In the data rows, the value 128 means zero.
What is the hidden score of each row? Scores go from 0 to 30, and 15 is about the middle. The score is a weighted sum of the row's numbers plus the product of two more (or one squared), each taken from its middle value.
array([127., 117., 125.,  98., 116., 119., 115., 109., 113., 140., 150., 132.,
       125., 142., 127., 121.]) -> 21
array([163., 109., 108., 131., 118., 106., 158., 152., 137., 139., 117., 143.,
       144., 137., 127., 122.]) -> 12
array([143., 147., 139., 146.,  98., 122., 166., 142., 118., 172., 124., 127.,
        94., 147., 103., 164.]) -> 22
array([132., 133., 121., 125., 137.,  95., 137., 123., 122., 120., 130., 130.,
       140., 108., 132., 127.]) -> 4
array([141., 100., 134., 105., 128., 108., 129., 121., 118., 167., 140., 144.,
       133., 122., 133., 111.]) -> 17
array([ 91., 163., 177., 159., 117., 188.,  90., 117., 128., 104., 107., 111.,
       114., 122., 153., 111.]) -> 20
array([136., 123., 100., 170., 125., 154., 145., 177., 143., 101., 102., 112.,
       116., 149., 108., 137.]) -> 14
array([ 86., 163., 151., 151., 121., 179., 103., 118., 131., 115., 136., 108.,
       104., 125., 147., 136.]) -> 15
array([105., 128., 124.,  78., 175., 151., 105., 114., 125.,  69., 106., 160.,
       177., 100., 182.,  68.]) -> 8
array([102.,  99., 123.,  80., 152., 125., 100., 103., 126., 135., 153., 157.,
       136., 126., 152., 104.]) -> 19
array([150., 130., 108., 139., 123., 120., 129., 146., 140., 109., 127., 106.,
       126., 139., 101., 121.]) -> 16
array([133., 136., 110., 137.,  98., 123., 137., 105., 164., 141., 145., 120.,
        98., 161., 102., 153.]) -> 16
array([129., 158., 153., 117., 115., 125., 136., 103., 136., 106., 142., 131.,
       140., 127., 145., 106.]) -> 20
array([124., 137., 111., 131., 109., 142., 121., 125., 157., 118., 140., 110.,
       111., 157., 118., 146.]) -> 16
array([154., 154., 105., 154.,  69.,  99., 164., 109., 184., 138., 172., 114.,
        77., 172.,  61., 221.]) -> 9
array([152., 138., 136., 134., 124., 137., 120., 132., 118., 155., 113., 134.,
       144., 127., 126., 127.]) -> 18
array([148., 117., 116., 116., 133.,  89., 153., 132., 138., 119., 111., 162.,
       156., 130., 116., 121.]) -> 10
array([104., 159., 123., 156., 114., 181., 112., 131., 133., 129., 153.,  78.,
        78., 132., 119., 131.]) -> 13
array([ 93., 133., 161., 123., 125., 143., 112., 105., 118., 113., 121., 126.,
       125., 130., 147., 136.]) -> 15
array([131., 136., 131., 137., 117., 124., 132., 116., 126., 140., 130., 125.,
       121., 135., 125., 121.]) -> 16
array([154., 138., 140., 111., 137., 127., 151., 135., 110., 126., 114., 137.,
       133.,  94., 103., 145.]) -> 12
array([134., 102., 111., 106., 145.,  98., 144., 132., 127., 143., 133., 151.,
       144., 126., 140., 120.]) -> 13
array([115., 148., 129., 140., 124., 156., 111., 137., 128., 117., 144.,  89.,
        93., 129., 119., 138.]) -> 18
array([119., 116., 149., 111., 132., 119., 112., 102., 115., 144., 128., 136.,
       141., 122., 144., 113.]) -> 15
array([113., 143., 136., 142., 121., 155.,  89., 114., 114., 136., 142.,  95.,
       106., 122., 117., 131.]) -> 14
array([121., 126., 136., 118., 141., 116., 130., 112., 126., 110., 137., 142.,
       147., 118., 145., 120.]) -> 9
array([134., 128., 124., 150., 129., 137., 127., 143., 126., 140., 128.,  99.,
       114., 131., 121., 149.]) -> 15
array([ 96., 179., 174., 121., 114., 152.,  88.,  96., 120., 106., 133., 114.,
       126., 118., 150., 114.]) -> 23
array([128., 114., 137., 124., 121., 125., 137., 130., 128., 139., 132., 128.,
       131., 139., 142., 118.]) -> 18
array([140., 103., 137., 129., 148., 109., 140., 152., 132., 135.,  95., 150.,
       164., 129., 127., 120.]) -> 19
array([147., 132., 130., 131., 125., 143., 136., 130., 128., 139., 127., 110.,
       116., 135., 129., 139.]) -> 16
array([109., 140., 100., 124., 182., 160.,  90., 151., 109.,  92.,  81., 149.,
       161., 105., 164.,  85.]) -> 17
array([167., 122., 133., 131., 102., 136., 158., 144.,  96., 179., 143., 135.,
        89., 113.,  94., 153.]) -> 16
array([151., 136., 122., 147., 136., 153., 131., 159., 125., 105., 119., 110.,
       125., 111., 101., 142.]) -> 15
array([107.,  88., 125., 129., 131., 171.,  93., 141., 150.,  99., 116., 158.,
       132., 140., 133., 108.]) -> 19
array([122., 140., 113., 155., 152., 154., 121., 144., 131., 107., 144., 107.,
       133., 119., 136., 117.]) -> 8
array([115., 111., 132., 121., 132., 123., 123., 147., 137., 119., 142., 114.,
       130., 133., 147., 126.]) -> 20
array([123., 138., 133., 126., 127., 108., 131., 116., 133., 128., 149., 124.,
       134., 132., 138., 131.]) -> 15
array([135., 125., 141., 110., 137.,  92., 147., 130., 123., 126., 141., 159.,
       152., 120., 129., 123.]) -> 16
array([108., 115., 124.,  98., 182., 135.,  95., 132., 100., 107.,  87., 163.,
       172.,  93., 171.,  78.]) -> 16
array([160.,  78.,  72., 133., 144.,  76., 179., 181., 131., 112., 108., 174.,
       151., 145.,  94., 138.]) -> 18
array([122., 152., 123., 153., 122., 154., 117., 124., 141., 107., 144.,  88.,
       103., 135., 113., 129.]) -> 11
array([149., 129., 149., 123., 145., 113., 156., 144., 105., 122., 104., 144.,
       147.,  93., 124., 119.]) -> 11
array([ 83., 167., 155., 107., 112., 162.,  87.,  96., 139., 121., 119., 108.,
       116., 119., 152., 139.]) -> 11
array([144., 135., 133., 140., 136., 144., 132., 149., 118., 125., 126., 116.,
       123., 113., 101., 142.]) -> 17
array([138., 124., 138., 137., 133., 140., 118., 130., 121., 149., 136., 103.,
       122., 126., 129., 131.]) -> 17
array([136., 137., 157., 140., 119., 105., 152., 131., 100., 156., 134., 147.,
       126., 125., 129., 142.]) -> 21
array([148., 114.,  94., 134., 142., 103., 144., 152., 132., 146., 121., 129.,
       138., 141.,  97., 142.]) -> 16
array([139.,  79., 130., 112., 128., 106., 127., 125., 127., 163., 135., 146.,
       140., 121., 144., 103.]) -> 12
array([149., 141., 125., 156., 123., 133., 136., 147., 116., 151., 112., 115.,
       120., 119., 113., 139.]) -> 11
array([ 91., 161., 115., 159., 120., 165., 119., 147., 136.,  97., 151.,  85.,
        91., 145., 139., 139.]) -> 18
array([171.,  76., 106., 136., 146.,  93., 160., 156., 127., 154.,  96., 155.,
       142., 151., 102., 134.]) -> 28
array([138., 141., 122., 120.,  99., 113., 139., 116., 129., 162., 176., 117.,
       100., 136., 142., 131.]) -> 23
array([115., 128., 120.,  97., 137., 120., 111., 107., 124., 155., 140., 135.,
       143., 151., 144., 135.]) -> 24
array([ 95., 149., 161., 123., 118., 159.,  84.,  91., 109., 145., 158., 111.,
       105., 117., 157., 124.]) -> 19
array([ 80., 180., 175., 114., 120., 164.,  84.,  73., 121., 125., 149.,  98.,
       101., 111., 156., 120.]) -> 18
array([143., 148., 114., 150.,  93., 152., 130., 135., 152., 115., 142.,  93.,
        85., 154., 102., 163.]) -> 16
array([111., 115., 129.,  97., 175., 102., 128., 123., 116.,  96.,  98., 162.,
       174.,  94., 149.,  79.]) -> 5
array([115., 118., 141., 117., 130., 113., 123.,  99., 121., 140., 136., 136.,
       130., 129., 151., 111.]) -> 16
array([138., 116., 122., 129.,  88., 127., 128., 108., 169., 131., 150., 123.,
       104., 174., 100., 185.]) -> 16
array([154., 133., 138., 143.,  84., 114., 141., 131., 137., 185., 155., 117.,
       103., 148.,  99., 168.]) -> 20
array([146., 109., 115., 126., 153., 101., 153., 139., 127., 136., 116., 163.,
       162., 124., 127., 126.]) -> 10
array([121., 133., 118., 130., 162., 140., 123., 171., 105.,  97., 108., 133.,
       145., 101., 141., 118.]) -> 21
array([116., 133., 159., 136., 134., 137., 116., 113., 119., 143., 123., 116.,
       138., 130., 137., 128.]) -> 17
array([115., 160., 132., 121., 113., 116., 138., 117., 135., 100., 139., 120.,
       119., 131., 148., 121.]) -> 17
array([114., 157., 127., 158., 116., 166., 106., 132., 144., 107., 135.,  74.,
        95., 126., 113., 123.]) -> 9
array([118., 120., 138., 117., 115., 117., 117., 101., 128., 135., 163., 129.,
       113., 114., 153., 111.]) -> 11
array([127., 124., 125., 137., 137., 116., 142., 110., 129., 129., 138., 124.,
       141., 117., 155., 119.]) -> 4
array([114., 103., 114.,  82., 140., 123.,  99.,  95., 138., 131., 155., 145.,
       138., 134., 154., 103.]) -> 16
array([146., 132., 141., 143., 125., 123., 140., 139., 115., 158., 125., 129.,
       138., 130., 130., 107.]) -> 22
array([124., 109., 136., 107., 157., 142., 105., 112., 117., 110.,  79., 161.,
       168., 111., 145.,  99.]) -> 10
array([126., 121., 145., 133., 146., 125., 136., 143., 121., 122., 110., 141.,
       155., 124., 143., 124.]) -> 16
array([119., 124., 125., 165., 149., 160., 123., 167., 121., 101.,  91., 121.,
       132., 108., 125., 132.]) -> 10
array([110., 114., 154., 132., 133., 137., 112., 114., 138., 127., 131., 149.,
       143., 144., 141., 107.]) -> 23
array([ 99., 168., 141., 144., 106., 164., 109., 119., 130., 114., 131.,  77.,
        97., 124., 140., 124.]) -> 12
array([128., 141.,  97., 143., 106., 155., 113., 129., 144., 116., 142., 101.,
       102., 148., 112., 143.]) -> 12
array([151., 129., 144., 141., 114., 123., 160., 128.,  97., 157., 110., 152.,
       113., 119., 111., 136.]) -> 13
array([149., 134., 140., 151., 108., 121., 144., 136., 113., 186., 145., 114.,
       103., 128.,  89., 160.]) -> 15
array([150., 143., 130., 135., 113., 133., 132., 143., 113., 152., 127.,  97.,
       115., 133.,  95., 138.]) -> 19
array([145.,  86.,  94., 130., 135., 116., 155., 152., 130., 135., 109., 148.,
       128., 141., 110., 132.]) -> 13
array([110., 139., 162.,  96., 116., 137., 100.,  96., 111., 155., 170., 117.,
       119., 112., 137., 147.]) -> 15
array([109., 109., 137., 147., 182., 142., 128., 125., 113., 109.,  98., 143.,
       156., 107., 175., 104.]) -> 6
array([135., 128., 144., 126., 139., 133., 131., 121., 103., 158., 138., 130.,
       130., 102., 135., 109.]) -> 10
array([134., 104., 117., 122., 147., 100., 145., 135., 127., 137., 116., 149.,
       156., 130., 124., 125.]) -> 11
array([126., 157., 112., 129., 117., 131., 133., 125., 145., 108., 130., 117.,
       116., 143., 122., 137.]) -> 15
array([175.,  89., 114., 112., 134., 101., 162., 139., 142., 120.,  93., 183.,
       171., 131., 103., 112.]) -> 9
array([125., 110., 123., 119., 110., 101., 132., 118., 126., 152., 148., 146.,
       118., 132., 153., 116.]) -> 19
array([ 98., 150., 150., 102., 106., 142.,  97.,  75., 124., 141., 153., 102.,
       114., 116., 144., 114.]) -> 11
array([112., 131., 120.,  87., 169., 153.,  91., 123., 113., 125., 102., 142.,
       166., 105., 157.,  86.]) -> 14
array([123., 120., 102., 135., 131., 132., 138., 148., 125., 111., 136., 117.,
       109., 149., 138., 131.]) -> 20
array([131., 144., 113., 126., 128., 107., 135., 125., 126., 115., 143., 135.,
       123., 118., 121., 137.]) -> 9
array([ 99., 182., 149., 114., 106., 147., 109., 108., 138.,  87., 139., 118.,
       108., 126., 139., 141.]) -> 17
array([107., 109., 130., 157., 162., 159., 118., 141., 127., 104.,  98., 131.,
       137., 130., 136., 104.]) -> 14
array([151., 136., 134., 130., 131., 128., 144., 149., 104., 125., 119., 127.,
       132.,  92., 111., 141.]) -> 9
array([104., 131., 141., 119., 128., 119., 116., 113., 125., 132., 137., 134.,
       131., 126., 136., 135.]) -> 14
array([128., 127., 149., 130., 151., 136., 134., 136., 118., 144., 110., 147.,
       155., 125., 131., 132.]) -> 18
array([153., 124., 132., 124.,  87., 118., 140., 116., 115., 175., 164., 124.,
        98., 130., 121., 126.]) -> 18
array([154., 120., 148., 122., 125., 132., 126., 136., 115., 140.,  95., 129.,
       139., 108., 103., 116.]) -> 15
array([115., 126., 119.,  83., 167., 131., 103., 106., 142., 104., 112., 145.,
       165., 121., 158.,  91.]) -> 13
array([138., 130., 149., 154., 116., 150., 142., 141., 136., 128., 109., 117.,
       123., 157., 121., 144.]) -> 22
array([142., 124., 108., 145., 122., 137., 148., 151., 138., 109., 104., 114.,
       123., 146.,  97., 147.]) -> 11
array([ 66., 190., 136., 111., 129., 134.,  99.,  94., 128., 140., 163.,  95.,
        97., 121., 152., 150.]) -> 19
array([117., 133., 113., 171., 123., 174., 139., 166., 122.,  96., 131., 103.,
        99., 144., 133., 134.]) -> 15
array([127., 132., 139., 119., 166., 102., 145., 123., 114., 123., 112., 142.,
       159.,  92., 143., 106.]) -> 3
array([112., 116., 115., 172., 162., 166., 133., 145., 121.,  80., 101., 133.,
       124., 124., 136., 117.]) -> 7
array([119., 125., 134., 100., 163., 105., 110., 133., 118., 100.,  90., 164.,
       189.,  88., 155., 101.]) -> 7
array([124., 115., 141., 123., 142., 109., 137., 120., 120., 118., 106., 149.,
       147., 119., 136., 116.]) -> 10
array([179.,  58.,  69., 166., 145.,  92., 193., 184., 147., 123., 110., 150.,
       127., 169.,  80., 147.]) -> 23
array([137., 112., 116., 162., 134., 167., 137., 164., 135., 108.,  94., 113.,
       130., 139., 120., 132.]) -> 12
array([131., 132., 121., 136., 100., 137., 145., 137., 143., 130., 148., 108.,
        98., 162., 104., 157.]) -> 19
array([ 64., 187., 159., 143.,  99., 204.,  62.,  98., 132., 110., 127.,  46.,
        73., 117., 163., 126.]) -> 13
array([142.,  94.,  88.,  96., 139.,  94., 147., 142., 124., 135., 134., 158.,
       127., 129., 116., 128.]) -> 17
array([125.,  93., 123., 119., 138., 101., 136., 130., 116., 140., 139., 152.,
       124., 133., 125., 136.]) -> 21
array([140., 116., 152., 128., 130., 110., 132., 128., 104., 167., 125., 140.,
       145., 100., 141., 112.]) -> 10
array([133., 154., 132., 130., 106., 108., 147., 140., 141., 140., 151., 109.,
       117., 141., 110., 147.]) -> 19
array([100., 124., 129.,  88., 174., 122.,  99., 101., 126., 112., 127., 143.,
       171., 118., 173.,  85.]) -> 16
array([153., 137., 123., 148.,  77., 132., 144., 109., 180., 127., 145., 134.,
        89., 172.,  85., 191.]) -> 15
array([115., 117., 119.,  98., 159., 118., 117., 115., 122., 114., 117., 143.,
       155., 116., 144., 115.]) -> 10
array([171.,  65.,  90., 144., 159.,  82., 183., 179., 118., 115., 114., 169.,
       155., 132., 104., 132.]) -> 22
array([ 38., 202., 191., 129., 119., 214.,  43.,  77., 112., 142., 108.,  48.,
        81., 100., 179., 128.]) -> 15
array([159., 162., 115., 162.,  52., 103., 171., 104., 186., 140., 176., 107.,
        74., 178.,  55., 218.]) -> 13
array([106., 135.,  96., 125., 166., 122., 122., 121., 124., 123., 151., 122.,
       124., 124., 148., 123.]) -> 12
array([114., 141., 151., 119., 106., 152., 104.,  95., 110., 162., 155., 115.,
       114., 122., 152., 117.]) -> 19
array([112., 129., 110., 124., 172., 171.,  99., 148., 117.,  62.,  93., 140.,
       156.,  96., 171.,  66.]) -> 8
array([122., 120., 128., 116., 165., 107., 130., 123., 125., 121., 113., 144.,
       155.,  95., 156., 104.]) -> 4
array([148., 133., 123., 137., 125., 117., 136., 144., 126., 137., 137., 116.,
       131., 130., 104., 141.]) -> 15
array([121., 151.,  92., 142., 104., 138., 116., 135., 164., 112., 137., 107.,
        91., 173., 123., 146.]) -> 27
array([110., 113., 131., 108., 174.,  99., 122., 128., 114.,  99.,  89., 153.,
       176., 100., 160.,  97.]) -> 9
